In the data rows, zero lies at 4.5, halfway between 4 and 5.
Here are some points:
[6 5 6 5 3 4 6 5]
[7 5 5 9 2 6 6 5]
[7 5 5 5 2 8 6 5]
[7 5 5 4 2 9 7 4]
[7 5 4 3 2 9 6 6]
[7 5 5 3 2 9 6 4]
[7 5 5 3 2 8 6 5]
[6 5 5 4 3 5 6 6]
[5 5 4 5 4 5 7 6]
[5 5 3 4 4 9 7 6]
[6 6 3 3 3 6 6 6]
[7 5 4 3 2 4 6 6]
[7 5 3 3 2 3 6 7]
[7 5 3 3 2 4 6 6]
[7 5 2 3 2 4 6 6]
[6 5 2 3 2 4 6 6]
[7 6 2 3 2 4 6 6]
[5 5 3 3 2 4 5 5]
[5 6 3 3 2 4 6 5]
[5 5 3 3 1 4 6 5]
[6 6 3 3 2 4 6 5]
[6 5 3 3 2 4 6 6]
[6 5 3 3 5 4 4 6]
[5 5 3 4 6 4 2 6]
Then 10 other points, each followed by its number:
[4 4 4 5 7 4 1 6] 0
[4 4 4 5 7 4 1 6] 1
[3 4 4 7 7 4 1 6] 2
[3 5 6 8 7 9 1 6] 3
[1 4 6 3 5 4 1 6] 4
[2 4 6 3 5 4 1 6] 5
[2 4 6 3 6 4 2 6] 6
[5 3 5 3 7 4 4 5] 7
[3 4 6 3 7 4 4 5] 8
[5 3 6 3 5 4 5 4] 9
Which of these numbered points is nearest to each point below, looking only along the 3 directions in which the first points spread most? Its number follows each.
[5 5 4 4 2 4 6 2] > 9
[5 4 4 4 7 4 1 6] > 4
[6 4 3 3 7 4 1 6] > 4
[2 5 6 8 4 9 1 3] > 3
[4 3 4 5 4 4 6 5] > 9
[1 5 3 5 6 4 4 3] > 8
[5 4 5 4 4 4 5 5] > 9
Now 10 new points, numbered from 0 again:
[6 3 6 3 4 4 6 3] 0
[6 4 6 3 4 4 6 3] 1
[6 4 6 3 4 4 6 3] 2
[7 3 6 3 2 4 6 3] 3
[7 4 6 3 2 4 7 2] 4
[6 3 6 3 2 4 6 2] 5
[7 4 6 3 2 4 7 3] 6
[6 4 6 3 2 5 6 2] 7
[7 3 6 3 2 5 6 2] 8
[6 4 6 3 2 5 6 2] 9
Which of these numbered points is nearest to each point below, looking only along the 3 directions in which the first points spread most? Its number follows each.
[4 4 4 7 5 4 6 5] > 0
[2 6 2 6 7 6 7 1] > 0
[7 6 3 3 2 4 6 6] > 3
[7 4 6 3 2 6 6 2] > 8
[7 4 6 3 2 5 7 2] > 8
[3 4 5 7 7 4 1 6] > 0
[2 5 6 8 7 4 5 4] > 0
